Each row is where one point has got to under a steady rotation. How many steps took it there?
The counts run from 0 to 185.
[14 -6 10 14 -5 -20 5 19 9 -7 4 -7 8 -12 -12 5 -12 -2]  84
[8 7 -6 8 -6 -17 22 17 13 -2 -1 -4 4 -5 -12 -3 -6 -7]  79
[5 6 5 13 1 -25 20 2 6 3 5 -8 -16 -12 -10 4 3 3]  99
[1 -1 -7 4 26 -17 -1 9 14 -15 3 7 5 5 6 14 -3 -6]  70
[-6 9 -19 2 11 -18 9 18 -6 -6 7 9 4 -7 3 5 -1 4]  55
[-2 -4 6 11 -2 -16 17 -8 8 14 5 6 -23 5 -11 7 14 0]  136
[5 13 -4 6 5 -12 22 19 5 -10 14 -2 5 -4 -6 -5 -8 6]  58
[4 15 -9 7 -2 -20 19 18 -2 -5 16 -2 -1 -10 2 1 2 10]  57
[6 5 -8 17 -1 12 -9 20 8 -10 12 9 -1 3 19 9 4 -1]  10
[2 11 -2 3 9 -21 4 10 -3 -12 6 -17 4 -17 -3 7 -6 10]  61
[-13 17 -22 3 1 4 4 26 -5 -5 1 -3 1 2 1 -5 -3 8]  17
[-11 -14 7 9 4 -18 3 11 1 1 -12 -6 -8 -4 -31 6 -11 1]  123
[6 -12 7 6 5 -20 4 22 13 -10 -2 2 6 -6 -14 3 -16 -4]  85
[-12 -12 3 14 10 2 -18 -5 9 8 -5 8 -9 9 -6 18 15 2]  171
[2 7 -9 1 3 -16 21 18 13 -4 -7 -6 5 -2 -15 4 -8 -4]  80
[5 5 -10 10 2 -12 -15 21 3 -14 0 -10 8 -13 4 15 -1 1]  45
[5 -7 9 12 -11 -12 17 11 0 9 0 -6 -12 -6 -22 -2 -5 2]  121
[3 -19 21 13 -8 -13 4 2 8 0 6 -4 -12 -4 -16 4 -7 -2]  126
[-3 1 8 13 -9 -7 10 -4 6 11 -8 -9 -18 -2 -21 6 10 2]  141
[-12 -3 -3 5 5 -3 17 -1 11 7 -5 2 -18 9 -22 3 6 -1]  138
[-8 1 -10 3 8 11 -24 19 6 -15 -1 3 1 5 11 17 0 -1]  7
[-21 7 -8 5 -5 13 -4 10 2 9 -12 -9 -10 9 -23 6 6 3]  181
[-9 -14 6 3 17 -9 11 -3 13 -1 1 17 -15 14 -14 9 7 1]  133
[3 0 7 12 5 -26 3 -6 11 -2 -13 -15 -5 -16 -16 13 2 -1]  103
[-3 -4 -5 10 -7 -24 9 5 -3 12 -9 -4 -12 -11 -22 7 8 5]  119
[-3 8 -9 5 9 -6 -13 22 7 -17 -3 -13 12 -8 2 12 -12 -4]  44
[13 -3 12 14 -1 -22 3 -1 9 -2 -1 -14 -4 -15 -8 14 -1 -3]  104
[9 -3 2 6 5 -26 20 4 6 4 11 12 -10 -4 1 6 2 3]  94
[3 -1 -13 4 13 -19 -7 20 -1 -12 1 5 8 -7 10 10 0 2]  50
[16 2 -5 14 -1 -11 -10 20 4 -9 4 -9 9 -13 12 12 -2 4]  46
[-11 -8 8 8 -11 18 -12 19 4 2 0 -7 -4 9 -21 4 -2 4]  185
[-8 16 -11 0 14 -20 8 15 -5 -12 0 -10 6 -10 -8 3 -12 9]  60
[3 -20 10 18 -13 -9 -10 2 3 10 -7 -6 -10 -8 -11 14 8 0]  146
[3 1 3 8 13 -16 5 14 15 -22 8 -8 4 -6 -6 5 -18 -1]  64
[-20 3 -13 4 7 10 -3 2 2 10 -4 8 -15 11 -10 13 19 6]  176
[-7 13 -19 0 24 1 5 15 11 -17 5 9 -1 5 11 7 -1 3]  33
[-5 -12 10 8 3 -21 -4 3 -2 6 -9 -9 -9 -12 -24 6 -2 7]  124
[5 19 -19 9 -8 8 7 24 -4 -4 13 8 -6 -3 13 1 8 5]  15
[7 8 8 9 4 -12 10 19 10 -15 15 -12 0 -6 -3 2 -19 3]  63
[3 19 -13 14 -2 -9 14 12 6 -10 17 -2 -5 -4 9 5 5 8]  36
[-13 -13 5 10 9 10 -16 3 9 2 6 9 -14 16 -13 11 4 -2]  170
[-2 -1 -13 9 2 10 -2 22 8 -11 11 13 -1 9 17 6 3 -1]  11
[-7 -22 9 8 14 -18 -8 -5 2 2 -7 5 -11 -3 -12 11 4 5]  129
[-6 12 -23 10 -1 0 -5 18 -8 -3 10 7 -4 -2 16 7 14 12]  14
[-10 -2 -2 11 -2 -12 3 -4 6 12 -11 -13 -18 -6 -18 11 14 1]  140
[-6 -7 2 17 -3 15 3 4 16 8 12 14 -14 20 -2 5 11 -2]  174
[-4 21 -20 5 11 -1 11 18 11 -18 4 -1 1 2 1 4 -3 2]  38
[-4 8 -17 -2 16 -15 8 23 0 -11 5 14 6 4 4 2 -6 4]  54
[3 -1 -12 2 17 -15 -9 25 3 -11 3 8 14 1 7 11 -8 -1]  49
[-6 -4 8 17 -18 17 -8 14 2 11 7 -14 -8 3 -18 3 2 3]  184
[-3 19 -15 5 -2 0 -3 23 -12 -9 5 -11 -2 -16 5 2 4 14]  19
[-12 9 -6 10 -5 3 -5 1 -2 19 -3 2 -16 7 -8 11 24 5]  177
[-6 3 -12 10 6 5 -22 16 0 -8 2 0 1 -2 19 17 11 2]  8
[4 -1 4 10 15 -23 -8 7 5 -15 3 -10 9 -13 3 12 -5 3]  66
[-5 18 -18 2 18 -8 -3 12 3 -14 8 1 0 -5 12 12 6 6]  34
[-8 -15 8 12 -4 -7 -11 1 4 10 -19 -10 -9 -3 -24 13 6 -1]  145
[-4 5 -3 5 21 1 -14 15 2 -18 11 4 4 -3 16 6 -9 6]  28
[-11 16 -5 14 -9 21 1 15 10 -15 7 -14 -7 -1 2 -1 -4 5]  0
[-22 1 -2 7 6 -1 5 1 -5 9 -3 -6 -16 6 -28 1 3 12]  160
[-15 2 5 12 -1 -1 0 0 -11 16 -4 -9 -17 -4 -24 4 10 12]  161
[-9 6 -4 11 -12 13 8 11 8 14 3 -1 -16 11 -16 3 10 2]  179
[-4 4 -2 9 8 -3 -19 17 -8 -14 6 -17 2 -18 7 8 -3 12]  24
[1 2 -8 2 6 -21 8 19 4 -9 -14 -9 5 -10 -18 7 -7 -4]  81
[-17 8 -6 10 -10 15 4 16 9 10 -4 -2 -7 17 -22 4 6 0]  180
[12 -1 0 15 -5 -6 -4 25 10 -13 7 0 6 -2 13 7 -7 -4]  47
[-14 -12 14 12 7 2 -20 -4 2 6 -1 -14 -13 -4 -14 9 5 6]  166
[11 1 -13 8 9 -18 -4 21 -2 -4 10 13 6 -7 19 10 3 2]  51
[-1 -23 18 11 6 -9 5 1 10 -5 3 6 -11 2 -18 1 -11 -1]  127
[6 -14 0 6 9 -30 -8 14 1 -2 -6 4 7 -13 -6 13 -9 1]  87
[-2 -25 11 12 -5 -1 -6 8 13 7 -3 6 -9 12 -17 9 -2 -11]  148
[2 -22 15 19 -14 -4 -4 8 14 9 -3 -1 -14 -1 -9 10 2 -4]  147
[-8 -25 2 9 6 -3 -11 7 5 6 -9 9 -4 11 -16 11 0 -6]  149
[8 -5 -7 10 8 -4 -5 26 9 -18 7 9 12 3 3 5 -11 -6]  48
[-7 3 -8 -3 20 -29 15 0 2 0 -2 2 -7 -6 -11 7 2 8]  97
[15 -1 8 15 6 -13 1 11 14 -11 11 1 5 -6 8 11 -4 -5]  68
[6 11 -3 13 -7 -4 5 24 9 -14 6 -12 5 -7 1 6 -9 -1]  42
[-12 -11 -2 3 15 -14 7 -6 5 11 -4 12 -17 3 -12 9 13 3]  134
[-6 1 1 4 10 -21 8 -1 10 -10 -13 -12 -7 -7 -21 6 -8 -1]  102
[-1 -20 5 19 -11 -5 -2 3 0 18 0 14 -17 8 -4 7 13 -1]  152
[3 20 -14 7 9 -10 3 10 -1 -5 10 0 -3 -7 16 7 10 5]  35
[-2 -15 21 22 -2 6 -10 1 12 5 10 2 -20 7 -7 8 6 4]  168
[-18 -12 -8 7 7 -4 -1 5 -5 16 -4 14 -14 14 -16 4 13 7]  155
[-4 -5 9 18 -16 -1 10 3 15 10 -3 -8 -20 4 -24 4 7 -5]  142
[2 -15 2 4 11 -23 -6 16 6 -12 -8 -1 7 -5 -12 10 -15 -4]  86
[-1 22 -14 7 3 -12 0 14 6 -10 -2 -16 5 -15 4 13 -1 2]  40
[-5 13 -4 13 1 9 -19 14 3 -15 -1 -20 -4 -12 6 13 5 10]  3
[0 2 -21 2 14 -19 15 12 15 -6 -2 10 3 3 -5 5 0 -7]  75
[-7 -6 20 18 -10 7 1 3 2 8 9 -11 -19 3 -19 4 0 9]  163
[15 3 -8 10 2 -20 14 11 14 -2 11 11 -4 -2 11 10 6 -1]  73
[-5 -11 9 10 -2 -17 12 9 6 2 -3 -5 -6 -1 -28 0 -12 -1]  122
[-4 17 -17 6 -4 7 10 25 0 -8 13 2 -3 5 4 -6 -1 10]  16
[-3 -13 3 17 -3 8 -4 2 9 14 9 11 -19 9 3 13 21 2]  173
[-15 -8 13 11 0 9 -2 5 7 5 2 -11 -15 9 -24 2 -6 8]  164
[4 -1 -10 3 19 -28 -2 5 9 -8 -1 8 8 -6 5 18 4 0]  71
[12 4 -8 9 5 -27 5 7 8 -4 5 10 -2 -7 13 16 10 2]  72
[4 -17 4 12 8 -29 -7 3 10 -2 -15 1 -2 -6 -6 19 4 -8]  108
[-2 -1 5 10 10 6 -9 21 5 -24 13 2 3 1 13 5 -16 7]  27
[6 2 -9 4 6 -15 14 25 6 -12 11 17 6 3 7 -1 -7 0]  53
[14 9 -7 9 -8 -23 21 16 8 -2 5 -5 -3 -12 -3 4 5 -3]  78
[3 -20 19 13 -2 -18 1 4 0 12 0 -8 -10 -11 -15 7 0 -1]  125
[-6 25 -17 3 12 -8 2 17 5 -13 -2 -17 2 -5 0 8 0 2]  39
[9 -10 -4 15 -4 -23 19 6 5 10 1 10 -10 -5 -9 6 15 -2]  115
[-5 -5 3 11 4 -15 11 -8 5 13 0 5 -22 -3 -7 9 20 -1]  135
[-4 3 -9 6 22 -5 -15 14 -2 -12 10 3 3 -4 19 12 -3 9]  29
[4 -6 8 11 -8 -22 19 7 -1 12 -1 -4 -14 -9 -17 0 0 3]  120
[-3 14 -10 4 12 -13 20 22 1 -15 5 -4 1 -6 -8 0 -15 6]  59
[-8 0 -2 13 2 18 -16 20 13 -20 6 0 5 6 10 10 -7 2]  6
[0 2 3 13 -7 17 -16 20 12 -16 11 -10 -4 1 11 11 0 -1]  5
[1 3 -1 7 21 -19 -1 11 10 -18 0 -8 4 -10 -2 13 -15 -1]  65
[12 -11 16 17 0 -18 6 1 21 -6 2 -9 -7 -4 -14 13 -12 -6]  105
[9 -7 2 8 17 -16 5 10 18 -18 9 8 6 -1 2 12 -11 -8]  69
[-2 -8 -4 2 22 -28 4 5 -3 0 0 11 -3 -6 0 11 3 4]  92
[-8 -8 4 14 -7 1 5 3 17 6 -12 -9 -16 7 -26 6 -2 -3]  143
[9 13 5 8 -1 -20 6 16 2 -11 11 -16 3 -17 1 6 -7 9]  62
[-6 1 8 18 -18 13 -11 10 -7 16 1 -14 -14 -1 -11 7 11 9]  183
[-5 -11 -8 4 3 -16 19 11 6 7 -8 9 -9 5 -25 -2 -1 -3]  117
[-10 -5 -8 3 8 -24 11 5 3 10 -16 2 -5 0 -22 8 2 3]  118
